How far apart are the two rows of each pair, measured in a hidden way? 0 means very close, and 20 very far. Two or three weighted sums of its numbers give each row a place; it is the straight-line distance between the places.
[-17  53 -40   0  -9  12  50   5 -45  -5 -24 -67 -23  -3 -21 -52]
[ -2 -60  60  -7 -12 -15 -57  17  26 -22  12  29  25  27  30  65] >> 10
[ 12  34   1  50   8 -20  41 -20 -43  23  32   6 -16 -39  -4 -53]
[ 30  30  58  56  14 -30  36 -22 -43  32  58  18  -4 -55  -8 -16] >> 10
[-54 -27 -56 -78 -18  31 -30  25  13 -48 -79 -39  16  68  -4  40]
[-36 -38 -45 -66 -50  29 -43  40  29 -62 -72 -44   9  74  28  29] >> 5
[ 12  42  34  55  54 -35  52 -49 -63  42  55  48   3 -60 -36 -14]
[ 11  44  38  56  43 -36  49 -46 -64  46  52  43   0 -60 -37 -15] >> 3
[-16 -55  10 -32 -18   1 -49  26  31 -24 -17   0  17  40  28  44]
[ 15  40  -1  49   8 -16  39 -18 -40  24  31   6 -16 -40  -4 -54] >> 14
[  2  45 -12  37  49 -26  57 -41 -60  40  25  20 -10 -46 -40 -43]
[-13  53 -38   0 -15   8  47   8 -46 -11 -25 -70 -18  -2 -16 -55] >> 7
[ 30 -13   0   9 -10   5 -20  -1  44  18  15  20  -7 -12  18 -12]
[ 18  -4 -12   1  32   6  -2 -27  25  24  11  37  -3 -14 -13   5] >> 3
[ 30  -9  37  17  32 -11  -5 -31  20  33  36  53   7 -31 -10  26]
[  1 -53  50  -3 -17 -10 -54  19  33 -25  11  47  27  26  32  60] >> 11
[ 45 -13  46  33  -2  -8 -21 -11  44  19  41  43   3 -25  21  14]
[ 21  37  55  60  15 -29  30 -16 -47  37  58  21  -3 -53  -3 -22] >> 4
[ 20  34  57  59  12 -27  35 -16 -41  37  57  16   0 -56 -10 -25]
[-56 -26 -57 -80 -18  27 -27  19  13 -46 -79 -36  14  72  -3  44] >> 6
[-25  61 -61  -5  17  10  64 -27 -59   2 -28 -39 -14 -11 -47 -47]
[-11  13 -58 -48   1  36   4   0  33  -4 -47 -32  -6  20 -18  -1] >> 2
[ 34 -16   8   4   6   9 -15   3  41  13  18  10  -8  -7  15   1]
[-17  57 -36  -4 -22  12  44   9 -40   0 -25 -68 -20  -3 -14 -51] >> 9
[ 25  35  57  57  14 -25  31 -17 -39  33  58  22  -2 -54 -10 -22]
[ -3 -60  50  -8 -16 -13 -56  16  34 -25   8  46  28  27  31  61] >> 6
[-14 -55   2 -24 -18   0 -50  20  29 -32 -15  20   9  40  29  33]
[ 32 -13  36  16  31  -9  -5 -32  26  28  35  56  11 -32  -9  28] >> 3
[  8  40   1  49   7 -20  37 -13 -33  28  32   8 -12 -41  -3 -53]
[ -3  45 -14  38  43 -22  54 -36 -62  40  26  24  -9 -44 -41 -42] >> 6
[-19 -42  40 -15  11 -19 -41   4  19  -7   2  49  31  20  -1  73]
[ 27  34  49  67  12 -36  35 -24 -41  29  56  31  -6 -54  -5 -29] >> 13
[-11  55 -40  -3 -13  19  45   8 -38  -3 -25 -64 -18   0 -23 -54]
[ -6 -61  51  -4 -11 -14 -55  17  28 -23  10  44  18  25  35  59] >> 11
[  5  38   5  39  14 -13  38  -7 -38  29  32  -4 -13 -40 -19 -44]
[  8   2 -46 -36 -28  36  -6  13  40 -23 -41 -43 -18  26   9 -15] >> 5
[-17  57 -40  -2 -15  16  49   0 -40  -8 -24 -71 -15  -8 -23 -54]
[  5  44 -16  38  55 -24  60 -43 -69  35  29  23 -13 -47 -38 -36] >> 11
[ 17  34   4  43  19 -20  44 -17 -45  25  34  -6 -16 -39 -14 -47]
[-46 -34 -36 -77 -49  33 -45  59  36 -53 -76 -68  10  75  23  33] >> 13
[-41 -36 -48 -66 -45  35 -42  48  33 -69 -71 -40  11  76  27  29]
[-29 -44 -12 -30  14  -9 -38   7  15 -12 -20  26  18  33   1  48] >> 5
[ 32 -10  35  15  31  -9  -8 -32  22  31  36  59   9 -31  -8  27]
[-20  55 -62  -7  23   8  68 -27 -66  -1 -29 -42 -12 -13 -46 -47] >> 6
[-41 -38 -36 -76 -45  29 -41  49  33 -53 -73 -69  11  77  19  34]
[ 25  33  56  63  16 -30  33 -14 -42  30  59  21  -3 -53  -7 -26] >> 8
[ 31 -11  36  19  33 -15  -4 -37  21  31  38  56   6 -29 -10  29]
[ 17  47  38  52  49 -35  52 -49 -58  43  51  43   3 -57 -39 -12] >> 6
[-17  54 -46   3 -18  12  46  -2 -44 -11 -25 -53 -23  -5 -10 -61]
[-44 -43 -41 -74 -47  33 -46  52  34 -59 -72 -58   7  75  27  35] >> 14
[-40 -39 -35 -75 -42  29 -41  45  29 -56 -74 -62   6  79  21  38]
[-31  63 -60  -5  16  10  63 -15 -61   2 -30 -47 -12 -10 -42 -46] >> 8
[ -4 -57  58 -12 -16  -8 -57  28  35 -22  10  33  30  29  26  66]
[ 16  36   5  41  18 -18  41 -21 -45  25  32  -5 -15 -40 -17 -44] >> 19
[ 28  31  50  66  11 -29  32 -26 -42  26  57  33   0 -55  -2 -27]
[-39 -37 -47 -70 -43  28 -40  38  35 -65 -72 -46  11  77  22  29] >> 5
[-27  62 -59  -1  18   5  63 -15 -61   4 -28 -42 -16 -10 -40 -49]
[-55 -26 -56 -78 -16  29 -31  27  12 -48 -78 -32  11  71  -3  39] >> 7
[-28  66 -58  -3  15  11  63 -15 -51   2 -29 -45  -9 -12 -47 -54]
[ -7  10 -57 -44   2  30   6  -5  28  -3 -48 -35  -9  21 -15  -6] >> 6
[ 26  34  49  62  16 -33  37 -31 -43  25  58  36  -4 -53  -9 -27]
[-10 -52  35  -8  21 -19 -39 -10  11 -13   6  52  30  20   5  71] >> 12
[  5   2 -51 -35 -28  39  -9  15  49 -28 -39 -39  -8  24  11 -22]
[  5   2 -41 -39 -30  41  -7  24  49 -20 -40 -61  -8  23   3 -13] >> 6
[-13  59 -39  -5 -18  15  47   8 -40  -3 -24 -68 -14  -3 -16 -53]
[  0 -62  60 -12  -9 -11 -53  16  22 -19  10  25  21  30  29  74] >> 13
[ 39 -21  52  26  -2  -6 -26  -8  46  25  42  45   3 -25  24  12]
[ 13  35  -4  52  11 -22  40 -24 -44  20  34  11 -16 -41 -10 -53] >> 8
[ 43 -16  57  25  -1  -7 -23 -10  42  20  40  43  -2 -21  20  14]
[ 31  -4  36  20  28 -10  -7 -29  31  34  38  60  10 -32  -8  21] >> 6
[ -7   6 -55 -43   3  37   7  -7  27  -2 -45 -31  -9  19  -9  -1]
[-27  68 -58  -6  14   4  62 -20 -59   9 -32 -47 -13 -13 -39 -50] >> 7
[  2  37   7  36  10 -13  38  -1 -44  30  30 -11 -14 -39 -12 -50]
[ 19  -7 -10  -2  38  -1   0 -25  27  27   9  31  -2 -12  -9   3] >> 8
[ -3  46 -12  36  49 -26  56 -43 -61  41  26  21 -13 -44 -45 -39]
[ 33 -13  35  16  39  -5  -8 -27  22  27  38  55   5 -29  -6  25] >> 6
[-11 -53   9 -28 -14   3 -53  33  32 -24 -16   2  14  41  21  45]
[ -9   6 -57 -47  -1  35   5  -5  24   0 -47 -40  -7  16 -18  -5] >> 10
[ 28  35  56  58  18 -27  31 -16 -49  30  58  26  -6 -50 -11 -22]
[-15  52 -41  -4 -20  14  48   8 -43  -3 -25 -75 -17  -5 -20 -53] >> 8
[-11  51 -43   1 -13  10  47   5 -43  -9 -22 -68 -20  -5 -21 -50]
[ 11  -2 -50 -33 -27  40  -6  12  44 -27 -39 -39 -13  25  11 -20] >> 5
[-36 -35 -35 -71 -49  29 -43  48  36 -57 -72 -65  10  75  24  36]
[ 32  32  47  69  19 -30  38 -34 -46  25  59  44 -10 -53  -2 -29] >> 11
[-28 -48  -7 -31  18  -8 -36  -3   8 -10 -22  25  14  36   3  52]
[ 17  39  -4  48  15 -18  40 -19 -39  20  34  11 -17 -41  -9 -50] >> 10
[-14 -54  42 -12  21 -21 -39  -9   7 -10   5  49  26  21   7  78]
[ 14  45  38  57  42 -34  48 -45 -63  42  53  45   2 -58 -35 -14] >> 10
[-13 -55   1 -23 -21  -2 -47  21  35 -32 -17  19  14  40  26  36]
[ 26  33  55  61  18 -31  32 -16 -40  36  59  19  -6 -53 -11 -23] >> 7
[  8   4 -49 -35 -28  38  -8  18  47 -25 -39 -45 -12  24   8 -19]
[ -1  42 -13  41  41 -31  54 -38 -61  39  25  19  -5 -48 -36 -37] >> 4
[ 18  -8 -12  -1  31  -3   0 -20  28  24   8  30   0 -17  -7   8]
[-11 -51   2 -22 -13  -3 -49  19  33 -28 -16  26  12  43  25  35] >> 13
[ 31 -13   8   4  -1   8 -20   2  44  22  15   9 -12  -9  15  -3]
[-43 -38 -36 -72 -49  30 -48  55  32 -54 -73 -60   4  77  22  34] >> 13
[  4 -61  60 -11  -8 -13 -55  23  28 -26  12  32  25  29  25  67]
[-14 -53  11 -33 -14   3 -50  32  32 -27 -15   2  14  42  23  50] >> 7
[ -4   9 -58 -43   6  35   7  -4  28  -6 -44 -29 -11  19 -18  -8]
[ -5 -55   2 -17 -14  -5 -51  17  27 -31 -14  24  10  43  29  34] >> 6
[ 48 -21  45  33   0  -7 -20 -17  44  12  46  45   3 -27  21   8]
[ 13  36   5  41   9 -14  40 -12 -39  30  31  -8 -12 -40 -19 -43] >> 4
[ 15  33   3  43  19 -15  40 -11 -42  28  33   2 -15 -40 -11 -42]
[  8   5 -46 -35 -23  34  -7  14  45 -22 -39 -38 -16  28  13 -20] >> 8
[-16  53 -42  -7 -18  13  52   2 -40  -8 -26 -76 -12  -5 -24 -50]
[ 15  37  -1  50  17 -18  42 -26 -45  24  33  11 -20 -38  -9 -59] >> 12
[-38 -39 -38 -75 -45  34 -44  50  33 -60 -71 -60  10  77  21  43]
[-10  13 -61 -48  -4  36   6   1  28  -3 -47 -34  -6  16 -14  -9] >> 13
[-40 -38 -34 -70 -43  27 -45  50  29 -57 -73 -60   8  78  21  33]
[-16  56 -46  -2 -20  13  46   9 -33 -15 -25 -58 -12  -7 -15 -56] >> 6
[-42 -36 -44 -70 -50  34 -40  40  33 -63 -74 -50  14  74  17  28]
[  4 -57  52  -5 -14 -17 -56  14  33 -24   9  45  24  27  32  63] >> 6
[-57 -31 -60 -78 -16  31 -27  26  15 -49 -78 -38  16  67  -7  39]
[ -9  54 -42  -3 -12  21  51  -3 -41 -13 -23 -68 -18  -6 -26 -54] >> 12
[ 28  28  48  66  17 -34  38 -32 -51  24  57  32  -4 -54  -5 -27]
[  2 -59  50  -8 -18 -13 -55  18  33 -28   9  37  30  22  36  59] >> 9
[  9   1 -45 -31 -31  34  -7   6  41 -20 -40 -43 -17  25  16 -21]
[ 13  39   9  36  11 -12  42 -12 -42  32  32  -3 -17 -38 -16 -45] >> 6
[ 35 -15   7   6   4  10 -19   5  43  19  18   7 -13  -8  14  -2]
[-14  55 -46  -2 -19  13  47   0 -37 -11 -27 -57 -18  -6 -10 -56] >> 5
[-16  52 -48   6 -22  12  48  -1 -39 -12 -24 -53 -20  -7 -10 -65]
[-51 -30 -54 -76 -17  27 -31  23  14 -45 -79 -32  13  69  -2  43] >> 10
[-58 -28 -59 -78 -13  31 -27  25  15 -45 -78 -34  17  67  -2  41]
[ 12  45  33  58  50 -32  47 -41 -58  38  53  49   5 -59 -36 -15] >> 11
[-39 -40 -43 -61 -42  24 -43  34  30 -63 -71 -46   5  77  31  27]
[ 43 -20  51  27  -6  -8 -21 -14  47  22  40  34  -1 -26  23  12] >> 2
[ -2 -59  54  -5 -17 -11 -57   9  26 -20   8  50  20  29  38  61]
[ -2  46 -13  43  46 -27  55 -43 -67  38  29  20 -21 -46 -37 -40] >> 16
[ 50 -20  47  32   2  -3 -21 -14  42  11  43  47   4 -26  25  14]
[ 25  37  49  62   5 -30  32 -24 -39  33  56  30  -1 -57  -6 -24] >> 6
[ -4  46 -14  35  47 -18  57 -43 -67  41  26  17 -11 -47 -41 -39]
[-12  52 -43  -3 -16  11  49   2 -45  -1 -24 -75 -19  -7 -19 -56] >> 3
[ 16  29   8  40  23 -19  44 -23 -49  25  34  -5 -14 -39 -17 -39]
[-40 -40 -44 -67 -42  28 -43  39  32 -71 -71 -36   8  80  25  32] >> 9
[ 22  37  50  68   9 -30  33 -24 -41  30  58  38  -6 -51  -1 -30]
[ 32  31  49  64  28 -31  41 -37 -52  19  61  36  -6 -52 -10 -28] >> 6
[-16 -52   8 -30 -17   4 -53  29  31 -21 -18   9  19  43  31  43]
[-43 -41 -36 -74 -49  30 -43  48  28 -55 -72 -65  13  76  21  37] >> 5
[  3   0 -45 -38 -31  43  -6  10  51 -21 -42 -43  -9  22  15 -16]
[-11 -54   2 -24 -26  -3 -53  22  34 -26 -17  18  12  40  33  38] >> 4
[ 24  29  56  59  21 -27  38 -22 -47  29  59  21   0 -53 -14 -21]
[-22 -53   1 -22 -28  -4 -53  31  33 -28 -16  19  11  39  30  27] >> 4
[ 13  35   6  44  19 -16  36 -10 -43  27  33  -1 -16 -35  -7 -45]
[ 37 -16  56  19 -10   4 -30   9  51  27  40  27   7 -25  17  19] >> 10
[ 18  30  -3  47  18 -19  41 -23 -43  15  34  14 -19 -39  -9 -55]
[ -4  45 -11  36  44 -26  52 -36 -61  40  25  23  -9 -43 -30 -34] >> 4
[  0 -61  50  -6 -14 -11 -55  12  26 -24  10  42  19  27  36  60]
[-51 -34 -59 -75  -7  24 -25  17   7 -50 -78 -38  13  68  -5  39] >> 11
[-38 -43 -36 -73 -37  35 -41  46  31 -57 -71 -58   9  79  21  40]
[-33 -42 -47 -63 -41  28 -38  36  27 -71 -71 -41   7  78  27  26] >> 7
[-15 -52  40 -17  19 -17 -40  -4  11  -9   5  55  30  23   6  77]
[ -2 -59  58 -10 -11  -8 -54  20  31 -19  10  25  24  25  27  65] >> 3
[ -9  13 -57 -42  -3  35   5  -7  27  -7 -46 -36  -6  19 -14  -4]
[  6   2 -41 -40 -28  40  -9  20  43 -12 -39 -55 -17  28  10 -12] >> 2
[  6  44  40  54  43 -35  48 -42 -58  43  51  39   7 -61 -31 -15]
[  9  38   6  41  10 -12  37  -3 -36  29  32  -4  -9 -40 -19 -45] >> 5
[  3 -57  49  -7 -16 -14 -54  13  34 -27   8  42  29  27  30  61]
[-20 -50  10 -30 -22   1 -54  36  34 -19 -19  -2  17  40  25  45] >> 6
[  2 -59  62  -8 -13 -13 -54  21  26 -15  10  26  21  26  28  69]
[ -8  53 -49   8 -19  11  49  -5 -43 -13 -23 -53 -19  -5 -14 -60] >> 17
[ 44 -21  59  22   7  -3 -22  -7  40  20  44  35  -5 -20  15  27]
[ 28 -11   0   5  -4   9 -19   4  49  11  14  18  -7  -9  22 -11] >> 12
[-44 -38 -34 -74 -50  32 -44  49  35 -54 -75 -64  11  77  18  40]
[ -4  10 -58 -40   7  32   7 -12  22  -7 -44 -20 -14  20 -14  -5] >> 17
[ -7  45 -11  41  44 -21  55 -43 -62  40  28  14 -11 -44 -41 -41]
[ 20 -10 -14   2  32   1  -2 -24  26  20  12  33   0 -16  -8   3] >> 8
[-41 -39 -45 -65 -45  31 -41  39  30 -60 -71 -39   6  77  27  22]
[-10 -53   3 -24 -19  -4 -51  18  23 -33 -16  16   8  41  38  40] >> 5
[-17 -54   9 -34 -10   6 -49  32  31 -26 -16   2  17  42  21  51]
[-54 -28 -55 -81 -12  25 -25  19  11 -48 -81 -37  16  71  -6  48] >> 2
[ 13  35   7  45  10 -18  41  -9 -45  28  32  -9 -16 -40 -15 -45]
[-26  62 -60  -6  15  11  63 -19 -58   5 -29 -41  -9 -10 -50 -49] >> 1
[-14  58 -45   2 -19  10  45   0 -40 -15 -23 -53 -20  -4  -9 -63]
[-42 -36 -44 -67 -45  31 -42  48  31 -65 -72 -39   7  75  25  25] >> 12
[ 25  33  57  60  13 -29  33 -15 -43  37  60  22   0 -53 -15 -23]
[-16 -48   0 -20 -22  -1 -55  25  30 -24 -14  23   9  40  33  29] >> 7
[ 11  43  36  57  44 -38  48 -38 -60  45  52  39   2 -62 -32 -17]
[ 21  34  54  60  11 -31  30 -20 -39  34  56  33  -4 -54  -1 -33] >> 7
[ -8   6 -60 -45   1  36   4  -2  30  -8 -47 -34  -7  20 -13   0]
[-57 -28 -55 -74 -20  24 -32  30  18 -48 -80 -37  14  70   0  40] >> 10
[-16 -52  40 -15  14 -17 -42   1  17  -8   3  54  34  18   5  75]
[ -4 -58  52  -7 -16 -12 -57  16  29 -20   9  45  22  23  32  56] >> 7
[ 13  35   9  41  18 -19  39 -15 -47  29  31  -3 -19 -38 -15 -42]
[ -9  53 -46   6 -19  10  48  -1 -41 -10 -23 -51 -21  -5 -11 -58] >> 2
[ 21  35  59  59  13 -30  33 -18 -43  34  55  14  -6 -50  -9 -22]
[-39 -41 -46 -66 -48  29 -41  40  34 -68 -71 -44  10  73  24  29] >> 11
[-28 -46  -9 -30   9  -7 -38   5  18 -10 -24  24  21  32   2  54]
[ 27 -11  11   3  -2   8 -16   5  42  21  13   0  -8  -8  15  -4] >> 9
[-18 -53   8 -25 -16  -2 -51  32  30 -21 -15   2  12  43  28  41]
[-51 -32 -60 -74 -11  27 -26  22  13 -51 -77 -36  20  70  -2  42] >> 7
[ -6  10 -61 -44   2  33   6  -1  31  -7 -45 -33  -4  17 -19  -8]
[-17  53 -43  -1 -18  13  46  13 -38  -7 -24 -75 -15  -8 -23 -58] >> 7
[ 34 -19  57  17  -2  -6 -27  10  43  25  40  25   5 -22  16  23]
[ 34 -16   0  13  -2   5 -16  -6  46   9  16  23  -8 -11  21 -14] >> 14
[-30  68 -60  -3  14   8  63 -16 -57   7 -32 -45 -13 -10 -44 -51]
[ -1 -57  62 -12 -17 -14 -59  28  31 -14   8  27  27  27  35  72] >> 14
[  0 -59  50  -3 -16 -10 -58  17  33 -26  10  44  24  27  35  58]
[  7  44  38  56  45 -36  48 -42 -57  48  51  44   3 -58 -35 -16] >> 5
[-10 -53  43 -15  20 -19 -42  -7   9 -13   4  52  26  23  10  79]
[ 42 -18  57  22  -1  -1 -24   2  41  27  42  35   3 -23  21  21] >> 5
[ 19  30  -3  50  19 -21  40 -24 -47  23  34  14 -18 -43  -9 -57]
[ 14  -6 -12   0  33   2   0 -23  30  24  12  38  -3 -11 -10   4] >> 5
[ -8  53 -50   6 -16   9  51  -9 -44 -12 -23 -51 -18  -5 -18 -70]
[-21 -45 -12 -26  20  -5 -35   1  15 -14 -20  35  16  36   1  55] >> 12
[-18 -47  12 -30 -15   3 -49  30  34 -21 -18   4  15  42  24  45]
[ 49 -22  51  29  -1 -12 -21 -13  38  16  42  47  -5 -24  22  13] >> 9
[  9  39   8  37  18 -19  38 -14 -52  32  32 -10 -21 -37 -10 -48]
[ 28 -14   3   0  -1  14 -17   8  44  16  17   9  -6 -10  11  -4] >> 7
[-18  57 -41   1 -15  16  46   6 -44  -9 -24 -70 -19  -5 -23 -60]
[ -3 -63  55  -8 -16 -15 -55  15  26 -20   8  39  19  26  35  65] >> 12
[ 26  38  47  64  14 -30  34 -27 -38  23  57  35   0 -54  -7 -31]
[ 26  33  56  60  18 -28  36 -20 -42  32  58  19   0 -51 -13 -17] >> 7
[ -9  50 -45  -3 -11  19  50   1 -43 -12 -23 -66 -17  -4 -25 -54]
[-32 -44  -7 -36   6  -5 -42  13  19 -10 -25  26  21  34   9  53] >> 7
[ 32 -19  -1  12 -10   7 -16  -3  46  13  14  20 -10 -12  21 -10]
[-25  58 -57 -10  20  11  64 -19 -60   5 -31 -45 -16 -11 -41 -40] >> 5
[ 13  37   5  43  19 -16  37  -9 -46  24  35   4 -16 -37 -10 -49]
[ -9  55 -50   4 -18  12  51  -8 -43  -9 -22 -57 -21  -6 -16 -63] >> 2
[ 18  37  52  65  11 -31  33 -30 -47  30  57  33  -9 -52  -5 -29]
[ 30  29  49  72  20 -37  35 -35 -46  22  59  35  -3 -54  -5 -30] >> 6
[ -8 -51  -2 -23 -15  -1 -52  19  35 -28 -16  26  10  42  36  36]
[ -5   1 -45 -35 -38  44 -11  25  44 -24 -41 -46 -15  20  17 -21] >> 4
[ 18  33  54  60  16 -26  32 -13 -42  35  59  19  -2 -51 -11 -27]
[ 13  39   0  50  10 -21  41 -24 -42  20  33  14 -15 -41  -9 -50] >> 11
[ 10  37   6  36  13 -16  37 -10 -41  32  32  -5 -15 -40 -14 -42]
[-16  51 -40  -4 -16  11  46   4 -43  -8 -25 -68 -19  -4 -18 -53] >> 3
[ 43 -18  57  19   0  -3 -25  -1  44  25  42  30  -1 -23  18  25]
[-23  63 -62  -3  18   5  65 -22 -58   2 -28 -42  -7 -11 -47 -47] >> 8
[  0 -60  52  -6 -17 -15 -56  13  27 -26   8  41  23  26  33  62]
[ 13  38  40  51  51 -36  51 -47 -63  45  51  41   5 -61 -36 -13] >> 7
[ -6  11 -62 -42   4  35   7  -6  29  -8 -43 -30 -11  20 -18 -10]
[-19 -49   4 -28 -22  -3 -52  24  35 -24 -20  15  13  43  30  35] >> 10
[  9   6 -48 -37 -29  33  -5   7  48 -21 -42 -43 -10  23   9 -19]
[ 12  34  10  41  17 -18  40 -17 -48  27  33  -5 -17 -40 -13 -43] >> 4
[-49 -33 -57 -77 -10  27 -26  19  12 -53 -77 -34  16  69  -8  46]
[ 45 -25  49  25   3  -2 -19 -14  41  18  41  44   2 -27  26  16] >> 7
[ 34 -16   4   2   1  14 -16   1  40  19  18  12  -7 -11   9  -2]
[-16  11 -59 -47   2  39   5   7  30  -6 -47 -36  -5  19 -18  -5] >> 5
[ -5  10 -59 -41   6  33  10  -8  23  -5 -46 -36  -8  20 -21  -7]
[  0 -58  59 -16 -12  -7 -57  24  32 -22   9  27  28  27  29  74] >> 19
[ -6 -53  35 -11  25 -18 -36 -17   8 -18   7  56  28  21   3  79]
[ 21  35  57  62  14 -30  31 -11 -38  33  59  21  -3 -52 -11 -23] >> 10
[ 13  35  39  56  48 -42  51 -53 -69  44  51  40  -6 -58 -33 -14]
[-57 -30 -56 -80 -20  26 -28  25  18 -46 -81 -39  21  67  -5  44] >> 11
[  6  45  34  54  47 -31  49 -46 -63  42  53  43   0 -62 -39 -17]
[-13  54 -49   5 -17   9  47   2 -37 -12 -23 -53 -20  -5  -9 -62] >> 8
[-19  60 -40  -1 -25  14  44  15 -31  -4 -25 -69 -16  -6 -16 -60]
[ 12  -3 -52 -31 -26  38  -5  13  43 -22 -38 -41 -13  23  15 -24] >> 13
[ -2 -57  57 -11 -17  -9 -55  26  32 -18  10  27  24  26  25  63]
[ 10  34   7  45   9 -17  37  -8 -39  26  33  -6 -16 -39  -8 -44] >> 14
[ 40 -24  58  19   5  -2 -25   3  42  20  42  37   2 -23  18  16]
[ -4  47 -17  40  43 -20  53 -37 -58  38  28  19  -7 -48 -43 -43] >> 9
[ -4 -61  59 -11 -10  -8 -58  25  31 -18   9  29  23  30  30  71]
[-15  12 -59 -46 -10  38   1   7  35   0 -49 -36  -5  16 -14  -8] >> 17
[ 10  40  36  57  53 -36  47 -44 -67  43  52  42  -3 -63 -39 -17]
[-20 -52  10 -27 -17  -6 -55  34  34 -22 -16   4  17  40  32  46] >> 4
[-14  16 -59 -46   1  35   3   0  30  -2 -45 -31  -8  20 -17  -6]
[ 31 -12  -3  11 -11   4 -19   0  50  17  15  19  -6 -14  24 -12] >> 5
[-12 -56  10 -27 -10  -1 -49  24  29 -24 -15   5  11  43  28  47]
[-15  54 -51   1 -19  16  50   3 -40  -9 -23 -51 -18  -6 -14 -59] >> 6
[-10 -54   2 -20 -14  -1 -53  23  31 -28 -14  20   8  39  34  32]
[ 15  36   0  48  14 -22  41 -18 -44  20  33   9 -19 -40  -4 -50] >> 5
[ 25  32  57  57  16 -28  33 -21 -46  39  60  23  -3 -53  -9 -18]
[ 15  38  -2  47  15 -23  39 -17 -40  24  33  17 -21 -39  -4 -53] >> 12
[ -1 -61  60 -12 -10  -9 -54  23  28 -20   8  23  29  26  27  75]
[-43 -36 -38 -71 -47  32 -43  52  36 -54 -73 -64  15  76  16  36] >> 5
[  7  -2 -41 -40 -28  42  -7  22  44 -16 -40 -57 -12  23   6 -12]
[ -2  45 -13  40  46 -24  55 -33 -59  35  27  17 -10 -45 -40 -41] >> 4
[  8  42  34  53  49 -34  49 -38 -62  46  52  42   5 -60 -37 -16]
[-13   9 -61 -45  -6  35   5  -1  30  -2 -45 -36  -4  17 -14  -6] >> 9
[ 15  37  34  61  53 -35  54 -52 -62  36  53  42   5 -63 -33 -18]
[  7   4 -46 -37 -33  42  -8  20  47 -22 -40 -40 -15  25  20 -21] >> 7
